rotation steps, each row followed by its count of steps
The counts run from 0 to 397.
[-2.34  1.55  1.72 -0.88 -1.63 -2.92 -0.88 -0.60 -4.16  0.70  2.55 -0.23
 -0.60 -2.17 -1.25 -1.14 -0.39  1.05 -1.87 -4.55 -0.85 -1.56 -0.70  0.86
  1.14 -2.44 -1.10 -0.24  1.16  0.88 -5.14  1.86  0.31  0.70  0.29  3.08
  1.55  0.73  1.13  2.42  0.73  1.86 -3.08 -4.08 -0.16 -5.13  3.56  3.22
  2.40  0.74 -0.09  0.29 -0.84  2.22]	34
[ 3.25  6.05  2.84 -1.40 -2.39 -1.27  2.88 -0.64 -2.84 -1.84  3.83  0.81
  0.14  0.41 -0.01 -0.99 -0.93  1.70 -0.56  0.24 -2.31 -1.53  1.76  0.66
  2.04  0.40 -0.78 -1.25  2.33  2.98 -1.64 -0.64 -1.29  2.40  2.18  1.99
  0.36  1.64  0.46  2.22  0.02  0.96 -4.07 -1.97  1.18 -4.83 -0.15  2.88
  4.00  0.87  0.83 -1.27 -1.13  0.43]	295
[-0.97  2.26  0.38 -1.13 -2.50 -3.11  0.91  0.90 -4.34  1.15  3.55 -0.92
 -0.09 -3.54 -0.62 -2.57 -0.03  1.55 -1.30 -4.43  0.01 -0.32  0.35  1.42
  0.01 -2.45 -0.52 -1.89 -0.06  1.93 -4.24  0.39 -0.92  1.58 -0.01  1.35
  2.44  1.49  0.66  3.48  1.44  1.51 -3.54 -2.58 -1.27 -5.00  1.93  3.50
  1.78  0.91 -0.21  1.43 -0.86  1.93]	371
[ 1.10  2.55  2.60 -0.96  1.37 -3.93  0.00  0.30 -2.08 -0.82  2.01 -0.03
  0.85 -0.84 -0.37  2.59 -1.33 -0.46  0.99 -1.42  0.12 -1.06 -0.84  0.68
  2.62  2.29 -0.02 -1.18  3.85  1.90 -1.77  1.93 -2.65  2.76  1.57  0.88
 -1.59  1.44  0.14  4.42 -1.46  2.25 -5.62 -1.58  0.75 -4.62  1.18  3.75
  2.64 -2.75  0.18 -0.45  1.78  2.01]	282
[-2.82  1.88  1.72  0.00 -0.49 -2.03 -1.52  0.24 -4.61  1.78  0.97 -0.35
  0.03 -2.34 -0.43 -1.53 -0.82  0.36 -1.31 -3.17 -0.05 -2.79 -0.60  0.09
  0.41 -1.41 -0.76 -2.74  2.04 -0.13 -3.89  2.31  0.67  1.16  1.39  4.36
 -1.73 -0.71  0.47  1.69  2.25  1.86 -6.04 -2.07  0.20 -3.66  3.80  2.93
  3.19 -0.53  0.28 -0.98  0.59  1.94]	378
[ 1.65  0.52  3.07  0.01  0.18 -2.28  1.55  4.00 -2.22 -0.56  1.16  1.01
 -0.27 -2.99 -0.17 -0.04 -1.21  0.52  0.65 -3.11  1.91 -1.91 -1.36  2.00
  1.51  1.14  1.99  0.25  3.28  1.89 -2.76  1.75 -2.08  1.70  2.28  1.26
 -0.93 -0.66 -0.03  3.72 -0.95  1.89 -5.85 -2.37  0.53 -3.19  4.25  2.45
  1.73 -1.44  2.15  0.53  1.21  2.65]	143
[ 1.44  1.81  3.22 -0.07 -2.67  1.49  1.93  2.62 -3.81 -0.36  2.75  0.76
  0.03 -1.48 -0.09 -1.75  0.09  1.52 -0.84 -3.99  0.28 -2.18 -1.94  0.23
  0.31 -1.58 -1.00 -0.30  3.78 -0.03 -3.35  1.60 -1.00  2.01  2.61  2.86
  0.77 -0.98  0.19  3.16  0.98  1.36 -3.61 -4.12  0.67 -3.31  3.92  1.38
  3.49  0.38  1.33 -0.63 -2.09  1.56]	307
[ 1.28  2.00  2.51 -0.15 -3.15  0.91  1.85  3.00 -3.62 -0.87  3.10  0.59
 -0.11 -1.57 -0.28 -1.55 -0.25  1.27 -0.75 -4.39  0.28 -1.93 -2.36  0.77
  0.12 -1.16 -0.78  0.09  3.44 -0.10 -3.69  1.60 -1.23  1.73  2.69  2.83
  1.12 -0.47  0.07  3.56  1.29  1.60 -3.38 -4.02  0.71 -3.47  3.89  1.41
  3.27  0.47  1.15 -0.72 -2.15  1.09]	306
[-1.05  0.31  3.96 -0.31 -0.68 -1.87 -0.98  2.11 -3.62  0.39  1.82  1.15
 -1.02 -4.02 -0.85 -2.54 -1.72  1.29  0.10 -2.94  0.36 -2.70 -0.22  2.72
  1.18 -0.58  1.39 -0.53  1.61  1.18 -3.19  0.88 -1.41 -0.20  0.68  3.09
 -0.54  0.14  1.67  1.70 -0.62  0.33 -5.74 -2.13 -0.24 -3.33  4.84  1.63
  3.15  0.71  2.61 -0.47  0.83  3.47]	1
[ 0.48  3.99  2.42 -0.52 -2.26 -0.86  1.77  0.14 -3.99 -1.04  3.81  1.83
 -1.34 -0.96 -0.64 -2.92 -1.03  1.33 -2.40 -2.20 -1.47 -3.80  0.75  1.00
  0.60 -1.52 -0.94 -0.50  1.33  1.37 -3.78  0.47 -1.06  1.00  1.20  3.64
  0.71  0.66  0.26  0.98  0.34  0.51 -3.46 -3.84  2.06 -3.62  3.46  1.70
  3.95  2.34  1.22 -1.18 -2.01  0.69]	165
[ 1.15  2.04  3.91 -0.95  1.01 -3.21 -0.19 -0.34 -2.81  0.15  1.79  0.11
  0.89 -0.78  0.25  1.75 -1.29  0.11  1.22 -1.74 -0.06 -1.29 -0.08  0.43
  2.77  1.23 -0.41 -1.27  4.17  1.98 -0.94  1.91 -2.64  2.95  0.65  0.70
 -1.56  1.56  1.21  4.36 -1.95  1.21 -5.83 -1.74 -0.04 -4.97  0.98  3.17
  3.19 -2.29  0.25 -0.11  1.52  2.60]	280
[ 1.88  3.16  4.92 -1.85  0.43 -1.34  0.95  3.01 -1.50 -1.13  3.73  1.73
  0.01 -2.42 -1.37 -2.07 -0.06  1.26  0.33  0.80 -0.56 -1.67  2.60  0.54
  2.73 -0.15  0.81 -2.65  0.31  1.24 -3.97 -1.25 -0.80  1.59  1.97  3.50
 -0.53 -0.02 -0.52  0.66  0.70  1.80 -4.81 -1.07 -0.57 -2.30  3.23  1.44
  3.44  0.41  3.62 -1.80 -0.32  2.73]	326
[ 0.04  5.18  0.68 -0.99 -0.30 -3.77  1.70  0.38 -3.47 -1.19  4.67  0.93
 -1.50 -0.80  0.12 -2.69 -0.89  0.12 -2.49 -1.04 -1.84 -2.65  2.47  0.19
  1.56 -0.65 -0.89 -2.78 -0.51  1.60 -4.48  0.97 -0.77  1.93 -0.67  2.90
 -0.14  1.53 -1.90  0.94  1.45  0.60 -3.79 -2.71  0.61 -3.20  2.55  2.47
  2.91  1.18  0.95 -0.29 -1.82 -0.66]	364
[-1.03  0.92  1.45  0.93  0.80 -2.68  1.89  1.91 -6.14  1.46  1.61  0.19
 -0.17 -2.44  2.20 -1.33 -2.50 -0.23  1.19 -2.64 -0.23 -0.96 -1.81  0.91
  0.61 -0.80  0.34 -1.32  1.86  3.19 -1.34  2.23 -0.33  0.21 -0.52 -0.43
  2.29  2.47  0.44  3.51 -1.36  0.81 -4.86 -2.96 -1.34 -4.31  3.31  4.10
  1.75 -0.14  1.96  0.85  0.86  1.91]	208
[-0.75  2.40  2.49 -1.45 -0.90 -2.80 -0.07  2.03 -3.22 -0.48  2.93  0.16
 -0.52 -4.28 -1.79 -2.38 -1.45  1.26  0.72 -0.33 -1.58 -0.11  0.74  2.78
  1.42 -0.13  1.36 -1.48 -0.87  2.39 -4.37 -1.19  0.65 -1.33  1.65  2.88
  2.49  1.95  1.38  1.27  1.11  2.49 -4.23 -0.90 -1.19 -3.81  3.30  3.11
  2.82  1.47  2.80 -1.13  0.61  2.73]	195
[ 0.35  3.93  0.72 -1.12  1.14 -3.24  2.05  3.35 -3.49  0.60  4.12  0.28
  0.64 -2.94 -0.02 -2.11 -0.76 -0.02  0.99  0.80  0.08 -0.23  1.75  0.04
  0.68 -0.07  0.53 -5.57 -1.35  2.19 -3.72 -1.08 -0.56  1.88  0.81  1.20
  1.19  2.14 -1.91  2.13  1.66  2.57 -5.19  0.17 -1.35 -2.81  1.45  3.80
  2.15 -0.30  2.16 -0.69  0.66  1.40]	189
[ 1.88  1.11  4.19  0.10  0.38 -2.38  1.73  3.50 -2.27 -0.43  0.68  1.53
 -0.36 -2.23 -0.01 -0.37 -1.18  0.80  0.04 -2.16  1.48 -2.57  0.11  1.22
  2.23  0.45  2.12  0.37  3.47  2.45 -2.12  1.58 -1.40  1.82  2.65  1.93
 -1.51 -1.47  0.13  2.62 -1.06  1.61 -5.99 -2.49  0.94 -3.22  4.26  2.55
  1.97 -1.29  2.74  0.12  1.34  2.86]	145
[ 2.45  3.61  4.00 -0.24  1.22 -2.66  2.49  1.15 -2.92 -0.51  1.17  2.19
  0.08 -0.46  0.54 -0.31 -1.64  0.31 -0.37  0.24  0.21 -3.58  1.93 -0.18
  2.28  0.56  0.98 -1.33  2.89  3.18 -1.42  0.62 -1.29  2.34  2.02  1.99
 -2.21 -0.36 -0.48  1.16 -1.65  1.03 -6.31 -1.92  2.09 -3.47  2.35  3.09
  2.89 -0.56  2.47 -1.00  1.38  2.17]	149
[ 2.40  4.71  2.73 -0.29  1.38 -3.01  2.87  0.58 -2.95 -0.76  2.25  2.08
  0.16 -0.13  0.40 -0.07 -1.81  0.01 -0.41  0.78  0.04 -3.35  1.87 -0.18
  1.74  1.02  0.58 -2.23  1.95  3.38 -1.50  0.25 -1.99  2.52  1.85  1.47
 -1.75  0.90 -0.79  1.62 -1.68  1.37 -6.00 -1.62  2.55 -3.60  1.24  3.58
  3.14 -0.32  1.78 -1.32  1.23  1.31]	151
[-0.66  0.58  0.87 -0.58 -0.41 -1.74  1.57  2.58 -4.26  1.61  2.77  0.51
  0.82 -2.72 -0.81 -0.66  0.00  0.41 -0.51 -4.62  2.01 -1.46 -1.60 -0.35
 -0.52 -2.60 -0.89 -2.62  0.85  0.77 -4.56  1.00 -1.64  2.41  1.14  1.06
  1.63  0.38 -0.87  4.32  0.18  2.78 -3.87 -3.49 -0.03 -3.90  3.17  3.58
  1.60 -0.45  0.42  0.46 -0.10  2.88]	175
[ 0.08  3.83 -0.14 -0.33 -1.65 -3.10  2.77  1.08 -4.90 -0.20  4.74  0.02
 -1.02 -1.69  0.93 -2.69 -1.15  0.57 -1.43 -2.84 -1.62 -0.63  0.43  1.02
  0.58 -1.54 -0.76 -1.70 -0.27  2.44 -3.45  0.86 -0.76  1.49 -0.80  0.59
  3.07  3.01 -0.78  2.86  0.57  0.85 -3.01 -3.32 -0.64 -4.54  1.93  3.49
  2.04  1.54  0.48  1.09 -1.88 -0.41]	28
[ 2.19  3.87  1.19 -0.96 -2.16 -2.45  3.23  2.33 -2.28 -2.55  3.64  1.36
 -1.22 -1.81 -1.65 -1.40 -0.98  1.31 -1.45 -1.92 -0.63 -1.38 -0.12  2.10
  0.79 -0.13  1.14  0.68  0.47  2.71 -4.81 -0.27 -0.62  0.59  2.92  1.95
  2.78  1.29 -0.48  2.15  0.25  2.93 -2.54 -3.34  1.95 -3.93  2.96  3.17
  2.07  1.53  1.78 -0.46 -0.98  0.82]	160
[-0.33  2.49  1.69 -0.75  0.73 -2.72  1.75  2.11 -4.26  2.39  1.77 -1.15
  1.75 -2.09  0.67 -0.76  0.30  0.33  0.41 -1.15  0.41  0.56  0.99 -1.69
  1.46 -1.80 -0.53 -4.38  1.16  2.17 -2.73  0.90  1.48  2.90  1.39  1.07
  1.00  0.46 -1.05  3.01  1.74  3.12 -5.20 -1.10 -2.35 -4.40  1.43  4.66
  1.27 -1.99  1.28  0.78  0.97  2.54]	46
[ 1.28  2.94  0.45 -0.53 -3.51 -0.39  1.65  2.30 -3.15 -1.96  4.07  0.01
 -0.37 -1.62 -1.14 -0.81 -0.75  0.68 -0.48 -3.81 -0.24 -1.15 -3.00  2.01
 -0.47  0.44 -0.78 -0.25  2.74 -0.06 -3.99  1.02 -2.29  1.22  2.67  2.04
  1.85  1.43 -0.05  4.37  1.47  2.23 -3.07 -3.31  1.28 -3.78  2.57  2.25
  3.41  0.54  0.12 -0.55 -1.78  0.17]	303
[ 3.17  3.89  1.89 -0.50 -0.22 -3.55  2.26  3.42 -0.89 -2.63  1.82  0.11
 -0.07 -0.91 -0.23  1.18 -0.80 -0.17 -0.19 -0.84  0.00 -0.45 -0.06  1.23
  2.92  2.62  1.75 -0.11  3.37  2.00 -3.12  1.83 -0.57  2.42  3.44  1.90
 -1.00 -0.19 -1.67  3.24  0.92  3.07 -4.93 -1.73  0.86 -3.55  2.58  3.55
  1.66 -2.46  1.70  0.08  0.64  0.35]	287
[-0.15  3.49  0.04 -0.56 -2.00 -3.25  2.38  0.92 -4.79 -0.11  4.29 -0.13
 -0.81 -2.04  0.47 -2.48 -0.97  0.85 -1.42 -3.35 -1.19 -0.52  0.17  1.11
  0.50 -1.99 -0.72 -1.47 -0.07  2.62 -3.73  0.79 -0.44  1.28 -0.66  0.38
  3.60  2.74 -0.31  3.23  0.51  1.03 -2.68 -3.59 -0.74 -5.02  2.04  3.63
  1.95  1.49  0.35  1.03 -1.73  0.38]	29
[-0.24  4.01 -0.43 -0.84 -1.71 -3.47  2.00  1.16 -4.26  0.21  4.85 -0.31
 -0.85 -2.39  0.44 -3.31 -0.36  0.87 -1.47 -3.04 -0.58 -1.05  1.21  0.99
  0.08 -1.63 -0.64 -3.06 -0.75  1.73 -3.82  0.66 -1.48  2.40 -1.10  1.25
  1.63  2.18 -0.87  3.15  1.54  0.66 -3.74 -2.40 -0.96 -4.01  1.70  3.07
  2.18  1.16 -0.14  0.99 -1.72 -0.19]	368
[ 1.25  3.93  4.24 -1.86  0.28 -1.37  0.75  1.97 -2.44 -1.01  4.26  1.75
 -0.35 -2.31 -0.85 -2.77 -0.69  1.10  0.68  1.26 -1.07 -2.28  2.80  1.03
  2.21  0.32  0.50 -3.51  0.12  1.50 -3.17 -1.44 -1.59  1.64  1.03  3.28
 -0.98  0.85  0.03  0.69  0.47  0.93 -5.47 -0.66 -0.26 -2.41  2.40  1.28
  4.22  0.96  2.94 -2.04 -0.13  2.05]	328
[-0.93  3.07  1.91  0.03  2.84 -4.89  0.42  0.85 -3.32 -1.05  1.47  0.82
 -0.95  0.33  0.61  0.82 -1.68 -1.59 -1.57 -0.19 -1.73 -2.33  0.20 -0.74
  3.21  0.57  0.15 -1.15  1.97  1.89 -3.93  3.57  1.44  1.08  0.54  2.46
 -1.00  0.87 -2.00  0.93 -0.09  2.40 -4.23 -3.31  0.76 -3.12  4.52  3.91
  2.04 -1.52  1.98 -0.56  0.60  0.47]	217
[-0.46  2.72  2.21 -0.75  0.96 -2.46  1.31  2.18 -4.31  1.26  1.62 -0.38
  1.57 -2.10 -0.13 -0.10 -0.86  0.28  1.46  0.82 -0.98  0.76  0.07 -0.67
  1.68 -1.01  0.12 -3.39  0.49  2.90 -3.19 -0.38  2.32  0.51  2.50  1.41
  2.84  1.47 -0.24  1.83  1.00  4.02 -4.59 -1.00 -1.67 -4.46  1.79  5.22
  1.85 -0.79  2.52 -0.89  1.89  2.97]	389
[ 0.58  4.06  1.88 -2.06 -1.16 -4.79  1.20 -0.24 -3.01 -0.73  3.77 -0.99
 -0.24 -1.42 -0.39 -0.99 -0.11  1.29 -1.03 -1.40 -2.29  0.82  2.27  0.67
  3.36 -0.99 -0.29 -0.84  0.29  3.20 -3.84  0.47  0.69  1.83  0.14  1.16
  2.61  2.38  0.20  2.55  0.85  1.98 -2.81 -2.47 -1.73 -5.73  0.89  4.17
  1.38  0.14  0.56  1.13 -0.76  0.94]	227
[-2.73  1.77  1.58 -0.23 -0.35 -2.72 -1.47 -0.31 -4.42  0.98  1.91 -0.23
 -0.51 -1.62 -0.70 -0.99 -0.42 -0.09 -2.30 -3.95 -0.54 -2.55 -0.57 -0.30
  1.01 -1.74 -1.53 -1.67  2.04 -0.29 -4.74  3.20  0.45  1.38  0.36  3.98
 -0.94 -0.19 -0.05  1.96  1.66  1.69 -4.57 -3.42  0.17 -3.94  4.33  2.62
  2.99 -0.27 -0.02 -0.30 -0.56  1.47]	37
[ 0.39  1.48  2.88  0.97  1.65 -2.19  1.17  3.26 -4.31 -0.53  1.55 -0.16
 -0.42 -0.56  2.78 -0.07 -1.51 -1.10  0.58 -1.75 -0.95 -0.81 -1.44 -0.21
  3.04  1.02  0.26 -1.00  4.22  1.35 -1.69  4.59  0.64  1.93 -0.09  0.87
 -0.70  0.81 -1.44  3.14  0.07  0.78 -5.01 -3.17 -1.70 -2.88  4.41  2.63
  2.30 -2.45  2.30  0.66 -0.28  0.02]	76
